Y: 3 groups of rows, each row roughly a mix of its group's hidden directions
Y (117 x 11)
[[-19   7   3   2  11 -27 -56   5   6  -5  -8]
 [ 28 -13  26 -19 -33  16  22 -13 -25  -5   5]
 [ 10   8 -16   8  24 -20 -41 -22 -15  24  10]
 [  6  14  -3  -9  11 -28  27   0 -34 -32  21]
 [ 32  -7  -2  13 -31   1   3 -15   2  45   2]
 [-14  -4  20  11   5  -2   1 -48  33  18 -10]
 [-10  16  17  20  -3  22   4  -5  22 -48 -13]
 [-36 -14  11 -12  18  12  -8 -10 -39  22 -13]
 [-10   6 -27 -17  -3  -7  46  12  10 -30  12]
 [  6   5 -49   5  -6   5 -25 -14  -9  31 -11]
 [ -9 -13   7  13  10  12 -43 -17   9  37 -15]
 [-12   0 -59   0 -13  24   3  10  -7   6   5]
 [ 16   7 -15  -7 -11  -2  -6  42 -32 -31   8]
 [ -7  -2 -40  10   8 -11 -39  -3 -11  30  -6]
 [ 10  -6  30 -14 -26  16 -41   2  22  15   6]
 [ 15  15  24  23 -13  10  -4 -26  30 -28 -20]
 [-23  27 -46  16  10  -3  -6   0 -25  -9  10]
 [  7   3 -49  12  -9   8 -11  -6   7  30 -27]
 [  4 -20  -2   3   3   8   8 -28  16  55  -3]
 [  1  -6  -4   8   5 -18 -35 -22   1  42 -25]
 [ 34  24   3  19 -14   5 -15   0  14 -39 -18]
 [  0  16 -19   2   3  -9 -26  32 -16 -44   5]
 [-24 -11   3 -14  16  -8 -33  11 -40  -3  23]
 [-28  -7  15 -17  15  16  -8 -11 -39  28 -14]
 [ -1   6 -21  39  21  -5  10 -15 -41  -2  -9]
 [ 15  21  12  16 -10   4 -22   0  19 -45 -22]
 [ -6   2  32 -47 -17  13  -7   8  20   6  14]
 [  5  -8  16   8  -9  11 -14  37  22  19 -40]
 [ -6   1  11   5 -30  21  46   5  20 -16 -13]
 [-28   3  13  16   3   9   9 -40  37  14  -7]
 [ 14  -9  -6  11  -3  20   7 -29  30  41 -15]
 [ 16  12  26 -19 -32  11 -37   5   9   1  21]
 [  8  -6  31  13   2  11 -39 -17 -23  28  -9]
 [ 10  16 -33  32 -11  -3  -8 -20  10  27 -25]
 [ 12   5  44 -11  -6   1  30  12  22 -21 -17]
 [ 28  -2   4  20 -31  22  32 -10   4  27   7]
 [ 27  20  16 -24 -28 -10 -16   9   3 -21  30]
 [  8  -1 -23   0  30 -17 -43  -7 -19  20  10]
 [-14  -2  27   0 -24  18  42  13  11 -21 -13]
 [ -4  22 -24   4  18 -20 -45  -1 -21  13  10]
 [-47  -7  -6 -13   4   2  23  14 -22 -19  23]
 [-41   1   9   8  15  16  28 -11   7 -34  12]
 [-32  16  -5  -7  16 -19 -25  29 -11 -30   7]
 [-34  -5   2   0  23   6  12 -30  29  30  -3]
 [  5   8  -8   2  -9  -4 -12  40 -31 -38  14]
 [-33   8 -39  22  15  -2   3  16 -25  -9 -13]
 [-34   8  -9 -13  40  -4  -6   5   6 -37  -2]
 [ 27  10   9  17 -17 -19 -47  -6  11   9 -15]
 [ 21  -2   0  13  -9  26  17 -26  32  28 -20]
 [  4  -5  33   1 -17  32 -22   6   2  32 -23]
 [ -9   2   4  -8 -10  18  26  14 -17 -41  34]
 [-33 -17 -23  14  31   5   4 -11  -6  24 -26]
 [-30   6 -30  22  14  -3   4  19 -35  -9 -18]
 [ -6  -9  47 -12   6  -8   9   9 -10 -32  26]
 [  1  13  -9 -13  38 -13 -37  10 -26   0  19]
 [-19  14  -5   2  -3 -10 -21  33 -19 -43  11]
 [  3   8 -41  15 -22  10   0 -10  13  28 -31]
 [-12  -5  51 -19   1  -3  17  17   2 -28   9]
 [  2   5  21  -7 -21  22 -39  16  29  22  -8]
 [-14   6   7 -13   2 -20 -12  30 -30 -40  12]
 [ 26  -4  37 -15 -19  11 -15 -16  30   9  19]
 [ -7  -3  13 -20  23 -20 -37  -4 -22  -1  34]
 [ -2  19 -27  -9  10 -13  -8 -36 -11  -9  40]
 [ -6 -26  26 -29   3   8  12   7 -13 -26  35]
 [-14   9 -12 -27  37 -28 -29  -1   6 -15 -14]
 [-25  15  -2   6  21   9 -35  14  14  34 -20]
 [ -7  -6  35 -21  15 -11 -11  15 -25 -27  27]
 [ -3  10  -2 -10  -4  18  24  17 -18 -42  33]
 [  1 -21 -11 -11   6  -8   9 -19  -2  57   8]
 [ -5 -10 -37  18   3 -10 -35 -14 -12  33  -6]
 [  0  -9  40  16  17  -7  15 -10 -18 -28  29]
 [ 31 -12  11  15 -32  23  34  -6  -8  16   8]
 [ -4   8 -13  -2  -7  -5 -12  41 -29 -37  14]
 [-38 -23  -9   1  20  -1 -34 -14 -18  18  -9]
 [ -5  14 -26  -6   9 -23  29   0 -11 -37  27]
 [ -8   0  23  17   5  13  11 -38  38  19 -13]
 [ -8  -4  53  12   0  -2  33  -3  10 -18  -3]
 [ 20   5 -20 -11   9 -13 -32  34 -23 -24  -3]
 [ 12  13 -32  20 -26  18  21  -3  13   8 -34]
 [-11  -3  10  -9 -10  13  24  16 -13 -41  36]
 [ -8  26  26 -36 -12   7 -26  13 -21   4  17]
 [ 32 -11  38 -23  -6  -1  13 -20  25   8  11]
 [ 10  -2 -23 -17  10 -22 -40  30 -22   3  -1]
 [  7   5  42 -14  -3   8  36   6  10 -31   8]
 [ -6  27  16 -24  14 -15  -4   2 -47  -9  17]
 [  1   6 -11 -14   2 -26  31   5 -13 -42  26]
 [  5   9 -32  23 -22  10  13 -20  23  25 -25]
 [ 49   3 -11  -5  -8 -17 -31   6  -2  20 -16]
 [  2   8 -17 -14  -3 -17  45  18   1 -35  10]
 [-13 -10  36 -20  10  -7   3  18 -11 -31  32]
 [ 29  -9  -6  14 -24 -11   1   7  42 -27  14]
 [ -4  14  19  29 -11  16   5 -32  38  -9 -14]
 [ -4   7 -16  34 -22   6  19 -18  25  21 -29]
 [ -2 -11   1   0  11  13  24 -34  26  41  -7]
 [ -1 -15  39 -16   1   2  23  15  -2 -36  22]
 [  8  10 -33  27   3  -7 -20 -20   2  35 -23]
 [ -1  -2 -26 -15  13 -20 -35  36 -24   3   7]
 [ 13 -14  37   6  -8  10 -23  -6 -37  19 -17]
 [ -3  24  26 -43  12 -10  10  -1   7  -6  32]
 [  9 -11   5  10 -11  20  17 -32  26  40 -12]
 [ 42   8  26  -7 -22   6   1 -11  32   1  18]
 [ -8   4 -14 -19  16 -21 -29  35 -25 -21   5]
 [  2   1  14   3 -27  14  45   4  31 -19  -6]
 [-13 -17  -2  36   5  12  -2  -2 -44   6 -26]
 [-26  -6  25 -13  12 -14 -17  16 -25 -22  33]
 [ -2   4 -21 -21  12 -22 -31  37 -24  -9   2]
 [  3  -4 -47  11   0   8 -16  -6  -2  34 -25]
 [ -3  -4 -30  12  22 -22  40 -12 -15 -23   6]
 [-20   8 -16 -23  38 -21 -29   2   7 -20 -13]
 [ 12  -6  -1  17 -10  26  15 -28  31  33 -15]
 [ -3  10 -26   8  22 -34  17  -4 -23 -31  17]
 [-14  -4  24  -9   4   2  14  17 -16 -39  37]
 [-13   4 -25 -15  -1  -5  46  20  17 -26   4]
 [-22   9  15 -25  18   3 -13  -9 -45  22  -3]
 [ 23   9 -12  15   3  -5  -6 -31  22  36 -28]
 [ -4  -9 -26  -5 -26  31  32  25   6 -14 -15]
 [ -7 -19   0  13   3  24 -16  -9  21  40 -31]]

one row of each group, then the others: which group is each in?
[ -4   5 -30  -1  25 -11 -41  17 -20  18 -11] | B
[ 31  15  26 -13 -34   6 -28   6  13  -3  17] | M
[ -5  18  19  17  -9  18   5   2  14 -53 -12] | W

[-26  14  -3 -16  26 -27 -40   7  10 -10 -13] | W
[-14  -1 -37  14   7 -12 -39  -8 -21  20  14] | B
[-14  -7  48  -6  -4  -6  23  16  10 -30  10] | B
[ 36 -15   9   3 -11   6  12 -31  11  38 -10] | W
[ 35  20  12  -4 -21  -4  33  10   6 -28  18] | M
[-19  -9 -18 -24  26  15  45  -8   4  14   4] | W
[ -9   8 -22 -20   3 -14  45  13   6 -31  13] | M
[  1   5 -38  22  24 -34   2  -9  14 -20  15] | M
[ 16   7 -10  -6   4  -9 -30  26 -17 -46  -7] | W
[  5 -24 -24  46 -11  11  -1   1 -12   3 -31] | M
[  7 -16 -12  -1   8  -7   3 -19   4  59   9] | W
